Each path below is one point turned by a fixed rotation once a step. After each direction that follows a path, write how fast that rotation turns it, in deg/step (0 if it stays still).
Each turn is a multiple of 5 degrees from 10 to 175, or 0.
Each row of a path follows its step; steps can be skipped.

step 5: [ 17  20 -24  -8   7  -6  14   6 -14  10  40 -15  31  14 -12  -6  -5  -7
   0  -8   6  -7  22  -3 -47  11 -43 -14 -12  21  29   1 -10  -8  16  13
  13  -4   0  11   7 -25 -10   6  25 -31]
step 8: [-25  -4 -26   1 -15 -10  -2  27   7  18   0  22 -12   7 -10 -32 -13  14
  18 -11  -4   4  12 -18  14 -13  19  14 -12   7 -12   4 -32   7   6  15
 -12  19   2 -16  54  49  -2 -18  17  -4]
step 9: [-12 -36   9 -26  -2  11   3   5 -12 -28  22 -15  -1 -25 -18  13 -40  14
  -9  25  20   4  -8 -44  10  20 -30   8 -21 -24   1  26   8 -19   4   5
  -6  15 -13 -10  10   1   4   6  25   7]
step 10: [ -8  22   6  12   8   2 -34  -6   6  -6  18   6  -6 -25  30  32  -3   4
  44  -5  18 -20   0   6 -15   8 -18  20 -26   9  -6   6  -2  26  15 -29
  13   5  12  14 -20   6   6 -30  38  -9]
step 12: [ 13  12 -23  27 -13 -59   9  17  -4  12  -9  -1  18   9 -42  13  13  -2
 -10 -14   3  -5 -36  10  -8   3 -32 -10   8  -4   5  -3 -41   5  -3   1
   6   4   1  13  -2   6 -10  21  28 -18]
step 13: [ -5  16  -1  -5  14 -34  26  11  15 -26 -14  24  19  -2   6 -12  -9  -9
  -8   9  21  21 -15  -5   8   6  12  -9  48  -6  10   3  24 -27  -8  11
   6  13  -6 -12   1  21  34 -44  21   6]
step 14: [  3 -12 -35 -20  -9   0 -11  15  20 -36  40 -21  34  -3 -11 -13 -12   8
   6  21 -16  24  22  21 -25  26  14  11  -3   2  17 -19  -4  -2   0 -21
   5 -12  15 -19  -9  -1 -12 -14   4 -30]
step 16: [  1 -28  10 -28  23 -13  24   1  -1 -16 -13  -5 -42 -16   0  17   5  -6
   5  11  31   4  15  -8  -1  33  -3 -19 -24 -15  17   1 -48  -9  -4  12
 -14  -5  12  11 -10 -32 -14  17  22   9]
step 17: [ -7  45 -20  11   6  -8  13  22  22  16 -12  14   3  16  34  -7  -6  22
   9 -10  15 -39  22 -21   7  -5  -5  -1 -24 -20 -16   5 -27 -11  29   1
   4  -1  17  24   6   1   0 -32  15 -18]
Directions:
[  6   5   3   7  -1  -5   0  -1   3  -7   3   3  -1  -5  -2   3  -3   9
  -2  -5  -5   2   6  18  -4   1   1   6 -12   5   6  13  -2  -5  -6   5
   0  -2   3   1  -1   3  -7  11   6  -8]  160
[  9   1  -4  -8   3   7 -13  -1   8  -2   1   1   0   3   5   9   1 -10
   2   1   1   1   3  -7  -2  -4  -8   3  -2  11   4  -7  12   0 -10  -1
   9   0   9  -5   1   2  -8   7   4   3]  80
[ -4  -3   8   8   3  -7   4  -4   3   4  -1  -2  -4  -4   6   7   2 -20
  10   4  -1   4   7   9   5   5   3  -3   2  -7   1   6   4   6  -1   4
   6   8   1  -8  -1  -6   6  -1   9   0]  120
[ -1 -12   3   2  -7   7   1  -1   8  -3  -1   4  10  -9   0   3   3 -11
   2  -2   8  -5   4   7   8  -1   0  -3   4  14   0   2 -11  -1   5  -5
   2  -2  -7  10  -1   6  -7   1  -9   3]  85
[  3  -2  -8   1   4   2  -8   4 -10  -2  -3   5 -11  11 -11  -4   1  -3
   5   2  -6   3   0   4   8  -8   5  -9   1   0   4   5 -11   7  -5   1
   0   3   0   3  -8   2  -4   4   3  12]  90
[  6   4  -7   9   2   6  -6   0  10 -11   6   2   3  -3   1  -4   4   4
   4  12  -7  -8   6   0   5  -2   1   3   1  -6  -4   4  10  -6   4  -8
  -2   2  -6   3 -12 -10   0 -10   3   4]  95
[ -8   5  11  -3   9  -4   5  -5  -2  -7   2   3   1   1  -3   5  12   3
   5  -7   8   9 -13  -1  10  -4   0  -2  -7   3   4   0   3  -6  -2  -9
  -7   0   2  -5  -5  -4 -10  -7   2   1]  115

step 0: [-36 -13 -44  24  31 -20 -12  -2  17 -25 -14  -7   8   7  19   1  33  -7
  25 -23  19  19   2  11 -32 -13  -5 -24   7  24  -7  -3  11   7   5   0
  -9  26  22  -5  39   3  41 -24  10 -30]
step 7: [ -6 -42 -45   4   5   5  -2 -13  11  28 -14 -27  20  27 -29  41  -3   5
   2  -5  18 -10 -14  11  11  -6 -28   2  37  24  21 -38   4  -6   5 -12
 -10  -7  15  -7  20  31  18 -23 -15  28]
step 8: [  1  21  23   9  10  -2 -13  17  18  -9  22  -5  21  21  20  17 -19   0
  20   5 -14 -67 -33  -4  -5 -19  26 -19   7  -3 -36   5  15 -29  -5  -4
 -11   3 -25  38  15  -1  10  32  13  26]
step 9: [ 31 -24  -2  26  29  11  -3  11  29   5  -1  50 -20 -43   1   2 -34   6
   2   4  20 -21 -14  -2  22  14 -24 -18  41  -3  20 -11 -26  14 -14 -20
  14  11  21 -16  -9 -20  30 -17   1  12]
step 15: [  7  53 -24  17  20  -3   3   6   4 -12  25 -17   9  32   0 -20 -11   6
  21 -42   5 -53 -20 -16   8 -20  -1  31 -37 -12  16  -5   2  27   0  10
  18  40  12   7 -19  -2  11  -2   5   0]
step 16: [ 13 -16 -15  21  23  18   3  20 -11 -30  10  -1   3 -14  27  -2  18 -24
 -27 -31  27   8  21  -4  29   6   2 -43   5 -20  38  15 -29  -8  -4 -23
  -3 -16  -4  -8  34  11  20   2  48  -6]
step 18: [-22  24 -15 -27  15 -16  16  18  31 -32   8   3   1 -13  26  25  31 -31
  20  11  25  -5   7  -8 -25  19  -5 -10 -21 -27  10 -27  19 -10 -11  -5
 -38  16  12  -9 -16  27  44  -4  15  19]
step 21: [  4  24  24  -9  -5 -18   5  -2 -16 -11  16  -5   0 -32   5  19 -34 -17
  -4  14  -7 -50  14  -6  31  -3 -25  -9  25 -23  14  -7 -22 -30 -14 -17
   5 -20   7  -4  30   0   8  37  32  49]
step 22: [ 23 -28  16  19  18 -23  20  26  -1  30   4  16 -13   7 -49 -18 -24   9
  34 -30   9   2 -31  10  19   8   2  -1  -9   3  -9 -13  -6  24  21  11
  33  30   2   3   8 -30  39  -8  27   3]
Directions:
[  3   8 -17  -6   3   5   3  -4   2   4   0  -3   2  -8  -6 -13   0   1
  -1   4  -3   0  -1   8  -6   0   0  -8   6 -10  -8   2 -10   3  -2  -4
   3   1  -4  14   4  -4   0  -2  -8  -3]  25
[  6   0  -6   3  -2   1   4  -1   2  -8   5  -9  -1 -13  -2   2  -4   3
  -1 -11  -1   7  -5   3   0   7   2   9 -12   2  -7  -2   4 -11  -1  -6
   6  -5  -4  -2 -11   4   1 -11  -5   5]  85
[ -5  -7   1 -11  -7 -13  -2  -1 -13   5  16  -2 -10   1  -2  -9   4   7
  -3  -1   5  -3   5   4   2  -4  -6   3   1  -1  -4  -5   3  -2  -8  -5
   6   4  -6  -5  -1  -7   1   1   2  -2]  40
[  3  -3  -3  -7   7  -6   2   1  -4   1  -2  -6   9  -2  10 -11  -2   5
   0   0  12   1  -5   2   7   0  10   6   7  -6  -3  -6   3  11   5   9
  -6  -5   5  -2  -6   6 -12  -3   4   5]  85
[  4  -9   4   7   2  -2 -17   6   7  -8  -1   1 -11  -4  -4 -14   4   2
   2   0  -4   0  -6   4  -3   5   8  -1   5   8 -11   6   2  -5   3   5
  -2   5   3  -1   5  -1  -4   1   4  -6]  130
[  3   2  -4   5   2   3  -3  -2  -3  -3   3   3   0   6   2  10   0   8
  -6  -5  10  -4  -1  -1   0 -12  14 -10   6   3  -2  -3  -8  -6   3  -5
  -3  14  -5   0  -4   0   0 -13   3  -2]  45
[  1  -3   3   6  -2  -2 -11  -6   0   2   8  -2  -2   2  -3   2  -9  -5
  -8   0   5  16  -8   2  -2  -6  -5  -4  -1   0   2 -11  -2   4   6   5
  11   3  14   9   0   2   1   3  -8   4]  145
[ 10   2   0   6   0  -8  -6  10   6  11  -8   0   6   0   8  -3   0   0
  -1  -9   7   2   8  -3   2   9  -6  -7   2  -4   1   2   3   1   7  -9
   9   5  -4  -1 -10  -6   1   4   0 -11]  110

step 2: [ 10   5  -8  -9  17  14  -7  19  27 -14 -25  14  -2 -16 -17   2  16  48
  21   3   4   1 -19  26  -6   8 -11 -23 -15  -2  10   1  37  12 -14  18
  15   0  23  10  -2  14  30 -47  -2  -9]
step 4: [-30   7  17  21 -17  -8   0 -13   8 -14  -5  -1 -13 -26   5 -27 -12  42
  29 -11 -32   6  -9  -1   1  -2 -38  10 -11   0  10  15  20   1 -12  12
  15 -20  -1  24 -14  13 -34 -33  13 -15]
step 6: [-10  -2   9  23  12  15 -30 -17 -11  30 -13  14 -31 -29   7 -21 -11   6
  19 -25 -22  27 -29 -14  -2  35  -3  16 -21 -13  -7   7  12   7  18  14
  -9 -22  15 -22  25  -4  12 -20  13   7]
step 9: [ -2   6  -1  -6  21 -42 -37  -7   7   8  11  -5   6 -26 -18  47 -15  -3
 -23  23  12  -2  -3  13 -36  26  -7  -5   2 -28   9   3  18  29  -9  23
  -4 -13   8  26  -6 -17  -7  -6 -11  16]
step 12: [ -4  -2 -14 -16  -4 -15  39  -6  -4   5   3  -2 -44   1 -19   8  -8  23
  18  11 -19  25 -38  31  12  -9 -11 -22  -5   6   5   9  23   6 -12  30
  -9 -33   6 -17   1  -6  34 -17  24  -5]
step 14: [-14  -8  -5   8   8 -12  -1 -37 -21  30 -11   7 -16   5 -14 -15  16  26
  13   7   2  16 -15  -6  17  -6 -35 -22 -30   7 -10  13  18   5 -28   5
  19 -47 -26  -6   7  13 -30  16  -6 -15]
step 16: [ -1   2 -23  12   5 -22  -6 -17 -32  30   5  17 -14 -24 -10  -5   4   7
   5 -16   9  18  -4  -8 -11  33 -13   0 -20   1  10   1  11 -14  14 -17
   1 -23 -52  -6   4 -55  17 -17  -1   2]
step 17: [-21  -6  13  33  16  -7 -17  -2   4 -14   4   4  -4   9   5   5   0 -26
  16 -33 -14  12 -42   4  -5  17 -31   9  21 -33 -16  -2  -5   3  -7   9
 -10 -23  33  30  -2  16 -17 -25 -32  14]
step 19: [-10  35  36   5  10 -12  -6  -1   7  20 -14  -4  12 -36  16  15   5  -5
   3   2  12  38 -22  18 -10  12 -20  -7  15 -21  12   7  14   2 -10  30
  24  -3  35   3  19  -9  32   3 -16  29]
Directions:
[  7  11  -3  10  -8   3  -2  -5  15   0  -1   2  -7   2   6   2  -8  -2
  -4   7   2   1  -6   2  11  -2  -8   4  -2  -4  -8   4   1  10   2  -2
   1   4  -2 -12   5  -1   5   9  -3  -4]  55
[  1   6  -2  -8  -8  10  11   0  -1  17   9   1 -10   1  -8  -7   7   2
  -2   2  -3   2  -8  -4  -8  -1  -3  -4   0   3  -3  -2   4  -5  -6  -2
  -7   0  -6  -6   5  -7  -8   2   0  -4]  170
[  2   4  15   2  -9  -6  -1  -2  -4   5   2   5   1 -13 -13   0  -4  -2
  -3  -9   0 -12   1  -1  -3  -2   2  -1   5   5  -6  -2  -1   8  -5   4
  14   2  -7  -1  -5   7   1   7   3   0]  70
[  3   5   8  -4  -2   7   4 -10   1  -1  -9  12  -3  -1   5   2  -6   0
  -1   7  -4   1  12  14  -5  -8  -2  -5   2   9  -1   2   0  -7   5   1
  -1 -10   6   1  -3   2  -3  -4   7  -9]  40

step 2: [ 15  13 -13 -22   1   4  13 -10   5   0  -5  56   1  11 -32  -3 -10   3
  40  11   4  -9 -21   7  24 -32  27 -23  -8 -38 -16 -15 -30 -14 -12 -13
  -1  -9  -4  20   2   2   0 -17 -45 -44]
step 8: [  8  29   0  21  -3  14  31 -16  23  -9   4  -7  -8  -5  -9  -5 -25  33
   6  10  -8 -53   9   4  16  -3   1 -14  21   7 -40 -35 -31 -25  -2 -37
 -14  -2  33  12   7  -9  34 -11 -30 -11]
step 10: [  2 -16   0 -35 -21  23  -6  15 -11   1  31  69  25   2  -9 -25   6 -33
  15  11  11 -32  -3 -31   7 -23 -21  11   6 -16  25 -16 -24  -6 -20 -17
 -12   3   3 -12  22  -6  20  -7  -5  22]
step 12: [ 13  21 -14  26   2 -23 -24  -9 -23  -7  11  -9 -19  17  -3  -9 -23   9
  18 -18 -30 -27   5 -11  13 -43  -3   7   8  26   6  -8 -12 -42  14 -10
 -20 -26  12 -40 -15  37 -20  -5   9  41]
step 14: [ 11   8  15  28  29 -23  12   2 -12 -23   7  14  24   7   5  19  -8   1
  45  16  22 -10 -27  -4  41 -18  -9 -16   4 -40 -21 -22 -15 -13 -15 -19
  -1  12  40  11  -6 -48   1 -22  -9  12]
step 15: [ 22  16 -27  15  16   3  15   7   0  15  28  33 -19  18   1  29 -30 -15
   0  41  14   9  29  26  -5   8   3 -26 -28  27  -6  24 -31 -43   5 -35
  -1   3  22   0 -13   9   4   3   4 -28]
step 16: [-15 -17  12  -6  -7   8 -11  11  32   6  11   0  16 -19  15 -28   1   5
   4   4 -30 -37  14 -23  22 -15 -25 -20  -7  26  28   1 -55 -36 -16  -8
 -36  42  20   7  11  16  -1   1 -18  -7]
step 18: [  8  39  27  12 -10  31 -19  -9 -48   6  52  16   6  -3   9   4  24 -11
  11  15  12  -5  14  -5   8  -7  -8 -24  -6  -2  24 -10  18 -34  11  11
 -20 -12  22 -26   5  -3 -10 -14  18  53]
step 20: [  0  40   5   9  24  -8 -14  16 -24 -13 -30 -25 -13   2  33  -1  -7  31
  27  17 -35 -47 -17  -4  24 -35   6 -14   5 -34  14  -1  -2 -18   8 -36
   6  -3   8  -2   9   6  17 -14 -27 -18]
Directions:
[  4 -12  -2   3   2   9  -3  -4 -14 -12  10   0   1  -1   1  -6   4   2
  -4   5   3   1  -3  10   2   5  -5  -2  -1   0 -13   6   0  -1  -3   1
   6  -3   6  -4   2 -12   6   7   6   4]  100
[-11  -4   7   3   1  -5   7   4  -2   5  -7   5  -1   1   6   2   1  -7
   3   9  15  -1   7   1 -14   0  -5 -11   0   5 -11  -8   1  -1   0  -2
   3  -6   6  -4   0   5  -3  -3   3   7]  95
[ -1   6   4 -10  -4  -5   2  -9   5 -11   1   2  -4  15  -7   6   5  -1
   1  -6   0   9   5   4  -4   4   1  -5   5  -2  -4   2  -6  -1  -5  -8
   5   3  -3  -9  12   5   1   4   6 -10]  170
[ -3  -9 -12   2  10   3   5  -7 -12   2  -4   8  -7   3  -1   2  -5   2
  -2  -2  -4  -2   1  -3  -7   3   7   3  -2  -2  13  -3  -1   6   3 -15
  -3  -7   2  -8   7  -6  -5   1  -6   1]  145
[  4   3  -1   2   4  -6  -7  -6  -2  15   8  14   0  -3  -6  -3   2   0
   2  -2  13  10   4   4   4  -2   0   2  -3 -11   5   1   8   1 -12  -4
   4   2   3   9   3  -1   2  -4   5   1]  90
[ -6  -7  -2 -10   5   3   2  -6   2  -2   4   5   7  -1  -6   5  -2   6
 -19   6   3  -4   1   0   0  -8  -1  -7   4  -5   7   3   0  -3  -3  10
  -5   4  -7  -7  -4   9   0  -2   3  10]  55
